Rows swapped in pairs by one turn or mirror: which row each one swaps with
K301: [-24   4  12  -1  -2   9  -8  -9 -14 -12  -4  -1   4   1 -23   4]
K83: [  5   1  13  -8  -5   0  -7   2  13 -27   3 -14  -1  13  -6 -12]
K600: [  0   4  11  -3 -13   7 -18  -1 -13 -13  -4  -7   4  11  -4   3]
K550: [-19   3  21  -4  -7 -11  -3   6   3 -12   1  -1 -10  13   8   0]
K556: [  2  16   8  10   4   3   7   3  -3  -5  -8   1   5   6 -15 -16]
K810: [ -1  -2  16   0  -1  27  -8   5   3  -5  -6 -11  -7   7   0 -11]
K887: [-22  -2  27 -17   5  -8   0  -1   1   1  -7  -7   3  -1 -16   0]
K463: [-14   2  15  13  -2   8  -3   1  11  -3  -7  -6   1  14 -33   6]
K184: [-22  -9  17   7   9  -4  10  -9   9  -1   2   2   1  -2 -23  -9]
K587: [-27   1  14   7 -11   6  -4   3   9  -5 -10 -10  -6   3 -28   4]
K13: [ -3  -9  13 -13 -18   9 -12  -4  14 -10 -13  -8   1   2 -21  -2]
K179: [-20   5  24  -2   4  10 -13 -11  17 -17   6 -10   3   9  -1  -8]
K268: [ 10  -5  14   1   2  22  -4   1   3 -14  -1   5  -2   2 -19   4]
K952: [-20  -6  17  -1  12  -9   8  -2  20  -2   3   0  -8  -7  -8  -7]
K989: [-15  -3  20  23  -8   3   0 -14  -6 -16  -6 -10  -9  -1  -9  -7]
K966: [ -3  -6  12  -1   1 -26  -5   0  -8 -14  -4  -9  -1   1 -10  -7]
K666: [ -5  -2  -5  13   1  -9  -5   0  -7 -16  -1  -7 -11   5 -18  -5]
K757: [ -1   3  16  -1  -3  19  -4  16  -3   0  -3   5   0   1  -8 -12]
K981: [-12   2  16   0  -2   9  -2  -2 -22  -7  -3   1   7   5  -2 -10]
K914: [ -1   1  20   7  -6  23  -5 -12  12   0  -3   2  -1   7 -24   0]
K205: [-14  -5  19 -12  -4  24  -3  -6  -4  -8 -11  -3  -5   7  -6 -10]
K442: [-21  10  10  -8   1   7 -13 -10  11 -10   8  -9  10   5  -1  -2]
K226: [-17 -14  17   4  12  -2   5  -1  -3 -12   4   7  -9  -8 -16   2]
K476: [-21   7  26  -1   4   3 -10  -5  14  -9   8 -16   0  13  -5   8]
K945: [  1  -2  20   4  -4 -16  -7  -5  27  -6  -9  -6  -4   5  -6   2]
K270: [-14 -11  12   3  10  -7   3   7   5  -5  -6  -9 -19  -2  -8 -16]
K512: [ -7   2  16   3  -1 -10  -5   1  30  -7  -8   6  -5  10  -7  -8]
K894: [-10  -5  27   4  -5   3  -2 -15   6   0   7   3   8 -10 -17 -17]
K796: [  0  -4   9  -2 -10 -10  -5  -2  28  -5   4   2   3   2  -7 -11]
K217: [ -7 -13  17  -8   5  -6  10   1   7  -9 -19  -5 -15   5 -19 -12]
K404: [-14 -15  20   9   4  -2  -2   5   1 -16  -3 -16 -16  -5 -21  -9]
K763: [ -4   1  20  -6  -8  12  -7  -5  26 -12   4 -13  -3   7 -22   4]
K247: [  5   0  23  11   0   6  -5  -3 -15  -6   0  -4   4   3   3  -3]
K712: [-23  -4  22  -9  -2  -6   7   0  18   1   7   3   4  -3  -8  -2]
K954: [  9  -8  22   3  -5  -9   2  -5   1  -8 -15   3   7  -5 -23  -5]
K379: [ 0 -3 12  8 -6 -5  0 -2 24 -7 -5 -3  4  2  8  4]
K465: [ 11  -1  11   5   1  -8  -4  -4  -9  -3  -5   8   1   2 -14 -15]
K65: [-14  15   9  -3   8   1  -8 -10  14 -13  10 -15  -6   1  -4   1]
K115: [  4  -7  11   9  -4  -9  -2  -3  -4 -17 -14 -11 -13   5 -24  -7]
K335: [ -2  -2  15   4  -1 -23  -3   0   0  -7  -7  -3   0   6   6  -8]
K294: [-3  1 17  1 -3 27 -9 -3 22 -8 -1 -7 -2  6 -9  3]
K511: [ -1   1  30  -5  -5   5   3  -4  10  -1  -3  -5  13 -11 -17 -18]
K513: [ -5   8   5   0  -5   4 -20  -7  -4 -20  -1 -16  -2  13  -4  -3]
K74: [-14  -8  12  15   1   5 -10  -8 -16 -16  -4 -10  -1  11 -15   3]

Swapped with K463: K894
Swapped with K757: K404
Swapped with K74: K465
Swapped with K966: K600
Swapped with K335: K513

